One turn sends every row of this set to another row. A few are shown first. Where does it send the rows asked after them?
k753: [ 0.85 -0.39 -0.26 -2.16  0.84  1.58 -0.91 -0.08 -2.54 -0.30  0.43  1.07
 -1.06  3.65 -0.33 -0.80 -2.12 -2.84  2.14 -0.64  1.11  0.01  0.97  0.19
 -0.60]
k191: [ 0.13 -3.01  1.07  0.95 -1.13  1.20 -1.88 -0.63 -1.04 -2.54  1.22  0.31
 -0.94 -1.10  4.05  1.53 -0.30 -1.35  2.41 -0.09  2.33  0.06 -1.46 -1.42
 -1.49]
k459: [-2.35  0.00 -0.52  2.99  0.28  0.60 -0.36 -1.58 -0.25 -0.50 -1.17 -2.98
  1.28 -0.98 -1.66  0.65  1.37 -0.06  0.08 -3.28  2.07 -0.05 -4.01 -0.35
 -0.14]
k630: [-0.23  0.36 -0.75  2.14 -0.92  1.54 -0.25  0.25  3.96 -1.47 -1.53  2.11
  0.97 -0.65 -1.16 -1.00 -0.93  0.37  0.35 -1.01  3.31  2.74 -2.99 -2.25
  1.88]
k384: [-1.36 -4.08  2.12  0.27  0.38 -0.65  0.95  0.73  0.80  0.29 -3.18 -1.80
 -0.41  1.73 -0.82  1.21 -1.98  0.50 -1.97  0.00 -1.78 -0.40 -2.69 -1.86
 -2.73]
k971: [ 0.41  0.55  0.19 -1.51  1.90 -0.47  0.95 -0.25  1.02 -1.70 -1.97 -0.98
 -1.37 -2.43  1.21  0.59 -1.58  3.34  0.29  1.80 -1.97  1.72 -0.83  0.87
 -0.09]
k10: [-1.34 -1.30 -0.14 -2.38 -3.00  3.09 -1.63  1.03 -1.21  1.29 -0.84 -0.23
  1.44  1.58 -0.40 -0.34  0.28  2.93 -0.07  0.79  0.47 -2.45  0.42  1.89
  0.56]
k649: [ 0.42 -1.92 -0.89 -1.38 -1.80 -0.10  0.48  1.21  2.08 -2.37 -1.25 -1.61
  0.12 -2.72  1.31  0.63 -1.79  1.89 -1.92  0.20 -1.50  0.95 -2.16  0.48
  3.22]
k327: [-0.03 -2.60 -0.62 -0.46 -0.16  1.00 -1.68  2.71  0.77 -0.45  0.41  0.05
  0.56  1.42 -3.29 -2.09 -1.62  0.39 -2.17 -0.68 -2.90  0.16 -1.76 -1.18
 -1.62]
k140: [-2.00 -0.45  0.73  1.31 -0.20 -0.51 -1.37  0.27 -0.68 -1.81 -1.47 -2.95
  0.41 -0.46 -1.23 -0.06  1.25  1.87 -2.08 -3.66  3.21  0.11 -3.39  0.30
 -0.94]
k930: [ 0.53 -1.09  1.14  0.06  0.09  1.51 -0.72 -0.43 -1.57 -0.68  1.37  1.01
 -0.68 -1.15  4.50 -0.38 -0.90 -0.89  1.00 -0.18  4.47 -1.24 -1.23 -1.74
 -1.30]
k186: [-0.70 -1.22  0.62 -0.23  0.17  1.86 -1.96  1.36  0.60  0.52  3.80  0.72
  0.37 -0.23  2.70  0.17 -1.53 -1.34  3.74 -0.03  1.54 -0.96 -1.63 -1.22
  0.78]
k908: [ 2.02 -2.15  2.06 -0.10  0.55  1.86  1.14 -0.68  1.57 -1.58 -0.80  1.04
  1.01  3.39  2.20  2.12 -1.66 -2.83 -0.02 -1.20  2.50 -1.44 -0.11  0.30
 -0.76]
k742: [-1.82 -1.74  1.57  2.77 -1.81  2.82 -1.57 -2.64  1.26 -2.23 -2.74  1.22
  0.60  1.00  0.19  0.72 -1.05  1.97  0.65  2.54  0.54 -0.67 -0.58  1.61
 -1.27]
k122: [ 0.17 -1.87 -2.90  1.06  0.25  1.71  0.41 -2.80  0.38 -0.23 -0.67  2.07
  0.65  1.66 -2.70 -1.28  0.14  0.04 -3.48 -0.18 -0.42 -1.33 -1.33 -0.16
 -0.91]
k985: [ 1.27  0.97 -2.44  0.00  1.09  0.82  0.25 -0.72  0.75 -2.30 -0.46  0.00
 -0.56 -3.20  0.03 -0.64 -1.67  2.24  0.24  1.75 -2.43  1.82 -0.99  0.49
  0.78]
k311: [ 2.46 -2.58  1.73  0.64 -0.56  2.50  0.05  1.14  1.29 -2.27 -0.05  0.63
  1.40  2.54  1.12  0.54 -2.85 -3.41  0.17 -1.50  1.82 -1.05 -0.73 -0.59
 -0.90]
k921: [ 0.33 -0.52 -1.71 -1.31 -0.03  0.43  2.31 -0.88  2.32 -0.25 -1.09 -1.10
  0.47 -2.48  1.37  0.96 -1.36  2.09 -1.39  0.50 -0.41 -0.04 -2.08  0.88
  3.65]
k839: [ 0.46 -1.60  1.42 -2.04  0.40  0.54 -1.24  0.92 -1.89 -0.26  0.13 -0.25
 -1.46  4.04 -0.05  0.83 -2.60 -2.94  2.84 -0.51 -0.20  0.53  0.38 -0.23
 -0.87]
k967: [-2.98  0.62 -0.51  1.52  1.38 -0.30 -3.00  0.15  1.15 -1.65  1.06 -1.76
  0.80  0.56 -2.98  0.27  2.12  1.64  0.84 -2.83  0.80  1.15 -2.64  1.45
 -0.16]
k533: [-3.20  1.66  1.00  0.98  2.39 -0.29 -0.74  1.16  1.05  1.13  0.19 -2.59
  0.95  0.04 -1.95 -0.51  0.14  2.08  1.03 -2.55  1.77  0.17 -3.26  0.48
 -0.72]
k158: [-0.98 -1.95  1.74 -1.90 -0.03  0.46 -2.78  1.10  0.62 -0.67  3.58  1.12
 -0.82  0.67  3.45  0.68 -0.76  0.27  2.71 -0.16  2.91 -0.76 -0.40  0.41
  0.39]
k858: [-1.40 -0.95  1.97  0.51 -0.20 -0.70  0.11  0.22  4.63 -0.82 -2.81  1.30
 -0.29  0.66 -0.08  1.89 -0.88  1.77  0.50 -0.98  3.54  2.78 -2.94 -1.32
  0.95]
k39: [-1.13 -0.19  2.35  3.05 -1.47  3.53 -0.65  0.25  0.40 -0.63 -2.87  0.80
  0.61 -0.10  0.24 -2.06 -3.51  1.85 -0.30  2.41  1.03 -1.28 -1.14 -0.06
 -2.16]
k963: [ 0.27 -0.77 -1.53 -1.38 -1.26  0.58 -1.92  2.84 -1.17 -0.75 -2.30 -1.12
 -0.20 -0.69 -1.15  1.43  1.67  1.68  2.79 -1.75 -0.15  3.11 -1.50 -3.13
 -0.51]
k855: [ 0.21  1.33 -2.21 -2.36  0.68  0.80  0.62 -0.08 -1.34  1.93 -2.03  0.48
 -0.35 -0.24 -0.81  0.80  2.12  2.65  2.36 -1.45  2.36  1.49 -0.72 -2.35
  0.10]
k700: [-1.72 -1.61  0.35 -0.35 -2.91  3.68 -0.88  1.11 -0.80  1.95 -1.16 -1.97
  1.89  0.89 -0.45  1.25 -0.52  1.16  2.83  0.97 -1.72 -2.50 -0.89  0.33
  0.75]
k737: [-1.68 -1.86 -0.14 -0.73  2.32 -0.09  1.39 -2.53  1.68  2.81 -0.79  0.30
 -0.19  2.95 -1.81  1.84  0.04  1.06 -0.48  0.86 -1.88 -1.28 -1.20 -0.41
 -1.03]

k855 turns into k858
k921 turns into k971
k700 turns into k39
And these:
k930 turns into k158
k737 turns into k384
k908 turns into k839
k967 turns into k459

One turn sends every row of this set to another row. A few are shown first. Where does it send the rows asked after them?
k142: [-3.93  0.57 -1.51 -0.32 -0.62  4.07  1.53 -0.62  2.22  0.35  1.95  0.13
  0.96  0.67  0.50 -0.66 -0.76  2.12 -2.68]
k451: [-0.24  0.08  0.87 -0.88  1.02  1.48 -0.45 -0.18 -3.15  0.65  1.16  0.43
  2.07  2.24  0.47 -2.63  1.72  0.11  3.37]
k997: [-4.46 -1.06 -0.86  0.68  0.02  1.37  1.08 -1.51  1.53 -1.47  2.10  1.66
  0.70  0.47  0.89  0.67 -2.95  1.28 -1.88]
k718: [-1.87  1.47  2.22 -2.33  1.16  1.74 -1.82 -1.28  3.20 -1.12  0.37 -0.90
  1.23 -2.54 -0.60  1.58 -0.74 -1.29  0.51]
k570: [ 0.07 -4.23  2.21  0.36 -0.41 -1.07 -1.65  0.24 -1.10 -1.32  1.53  1.20
 -0.56 -1.14  0.20 -0.57  0.09  1.39  0.57]
k795: [-3.79  0.76 -1.78  0.59 -0.47  3.27  0.86 -2.31  1.38 -0.16 -0.23  0.87
  0.28  1.71 -2.13  0.49 -2.29  0.36 -2.30]
k165: [ 1.95  1.40 -0.35  0.79 -1.58 -1.02  2.73 -0.83 -0.25 -1.04  1.61 -0.29
  0.26 -1.51  2.50 -2.88  0.26  1.43  0.77]
k895: [-2.92 -1.62 -1.71 -0.58 -0.16  1.32  0.70 -2.63  0.85 -2.83  2.09  2.42
  0.64  0.17  0.06  2.19 -2.56  0.71 -1.23]
k680: [ 0.50 -0.14 -0.13 -0.63 -1.10  2.43  2.60  0.06  0.57 -0.47  2.67 -0.90
  1.48 -1.32  2.32 -2.98  1.42  2.84 -1.55]
k980: [ 2.44  0.27 -2.25 -1.49 -1.10 -0.33  1.55 -1.87 -0.01 -4.44  0.96  0.89
  0.61 -1.58  0.65 -0.54 -0.48  1.27 -0.91]
k71: [ 0.26  0.30 -0.01 -2.43  0.31 -2.15 -2.98 -1.12 -0.51 -0.54  3.90 -0.75
 -1.02 -0.12  0.54 -0.08  1.56 -1.31  1.31]
k413: [-1.61 -1.39 -0.60 -2.99  0.79  2.26 -2.00 -0.81 -2.06 -3.48  1.28  2.45
  1.96  1.42 -0.17  0.93 -1.08  0.32  2.03]
k482: [-0.21  0.81 -1.90 -0.01 -1.64  3.70  0.53 -2.88  1.55  2.61 -0.28 -2.80
  0.75  1.82 -1.13 -0.67  1.38 -0.76 -1.38]
k478: [-2.06  1.18  3.35 -1.15 -0.48  2.95 -1.16  0.53 -1.55  1.29  1.88  0.79
 -2.29 -0.16 -0.92 -1.26  0.41  0.33  1.89]
k546: [ 0.86 -0.77  0.80  1.69  0.17  1.33  1.30 -1.78 -1.19  1.56 -0.09 -0.28
  1.02  2.39  1.09 -3.14  3.12  1.19  0.03]
k242: [-0.43  1.18 -2.74 -1.08 -0.28  0.19 -2.88 -0.95  2.32 -0.87 -1.31  2.05
 -0.89 -0.05 -0.37  1.26 -0.41 -0.46  2.69]
k146: [ 2.58  2.08 -1.19  0.27 -2.40 -1.06  2.46 -1.77  0.17 -1.34  0.78 -1.28
 -0.11 -1.98  0.97 -1.66 -0.82  0.15  0.09]
k801: [-0.67 -1.50 -3.14 -2.78 -1.02  3.58  0.64 -2.62  0.02 -2.32  2.73  1.76
  0.08  1.25 -0.19  1.61  0.23  1.32 -1.22]
k480: [-0.10  2.41 -0.56 -1.10 -0.93  1.37 -1.37 -1.34 -1.27  1.04 -1.16 -2.30
  1.32  1.49 -2.38 -0.85 -0.74 -2.48  1.86]
k307: [-0.38  1.14 -0.18  0.94 -1.43  0.37  2.10  0.47  1.18 -1.93  0.84 -0.39
  0.65 -1.63  1.23 -3.06 -1.32  2.51 -2.66]
k961: [-2.33 -1.58 -1.77 -0.67  1.27  2.68  0.49 -2.33 -0.67 -1.73  1.48  3.86
  0.30  2.84  0.23  0.45  0.48  1.75 -0.42]
k760: [-1.38 -2.05  2.83 -2.02 -0.32  0.76 -3.41  0.60 -0.64 -1.69  2.85  0.63
 -1.32 -0.68  0.95  0.08  0.12  0.78  0.24]
k312: [-0.81 -0.13  0.41  0.16  0.92 -0.46 -0.95 -1.25  3.61 -0.28 -1.39 -1.12
  2.09 -2.99 -0.69  0.71 -0.89 -0.91  0.37]
k862: [-0.69 -0.31  0.61  1.80 -1.26  3.33  0.21 -3.48  0.20  2.31 -2.38 -0.41
  0.02  2.91 -0.21 -0.30  0.98 -0.90  0.86]
k52: [ 2.10  0.51 -1.11  0.35 -1.12  1.57  0.85 -4.09 -0.40  0.63 -1.68 -1.55
  0.58  1.22 -1.84 -0.56  1.61 -1.73 -0.23]
k749: [-1.57  1.96  3.26 -1.18  0.91  0.54  0.77 -0.61  0.23  1.46  2.84 -1.63
  0.04 -2.98 -1.68 -1.07 -0.01 -0.92  0.83]
k968: [-2.20 -0.36  2.12  0.41 -0.38  2.24  0.27  1.37 -0.67  0.42 -0.05  2.86
 -1.36 -1.14 -1.05 -1.44 -0.80  2.43  2.21]
k960: [ 0.93 -1.98 -0.74 -1.17 -0.45  3.80  1.51 -2.66 -1.41  1.01  2.04  0.21
  0.77  2.07  0.64 -1.18  3.50  1.17  0.46]
k31: [-1.48  0.81  1.55 -0.26  0.22 -0.55  0.06  1.74 -0.74 -1.22  2.01 -1.63
  2.92 -1.14  1.38 -3.51 -0.96  1.28  0.13]
k33: [ 1.50  0.64 -1.11 -2.90 -0.83 -0.99 -0.83 -1.12 -1.51 -3.24  1.23 -1.81
  2.24 -1.48 -0.94 -0.26 -1.55 -1.14  0.81]
k157: [ 0.37 -1.32  0.36  0.98 -0.31  3.23  0.19 -3.73 -0.80  1.29 -1.30  1.12
  0.30  3.16  0.79 -0.13  2.16 -0.17  2.04]
k389: [ 0.40 -1.32 -2.16 -0.57  0.00 -2.62 -1.79 -1.48 -1.40  0.61  2.32  1.25
 -1.63  0.74 -0.89  0.04  0.93 -0.85  2.21]
k45: [-4.68  1.37  0.33 -0.61  0.08  2.66 -2.03  0.91  0.75 -0.62 -0.26 -0.60
  2.03  0.96 -0.75 -0.63 -3.03  0.06 -0.11]
k475: [-0.63  2.83 -0.56 -2.85  0.56  1.29 -3.15 -1.57  1.53 -0.09  0.62  0.38
 -1.16  0.50 -0.02  1.11  1.16 -1.74  2.74]
k996: [-2.26  1.48  0.96  1.05  1.21 -0.13  2.00 -0.54  0.61  2.98  0.80  0.19
  0.79 -2.14 -2.48 -1.47 -0.32 -0.74  1.76]
k949: [ 2.38  0.44 -3.02 -1.88 -3.00  1.58  0.99 -2.05  1.07 -1.73  1.30 -2.04
  0.36 -1.16  0.13 -0.41  0.14  0.43 -2.00]

k33 turns into k480
k997 turns into k165
And these:
k570 turns into k389
k478 turns into k760
k52 turns into k795
k680 turns into k960

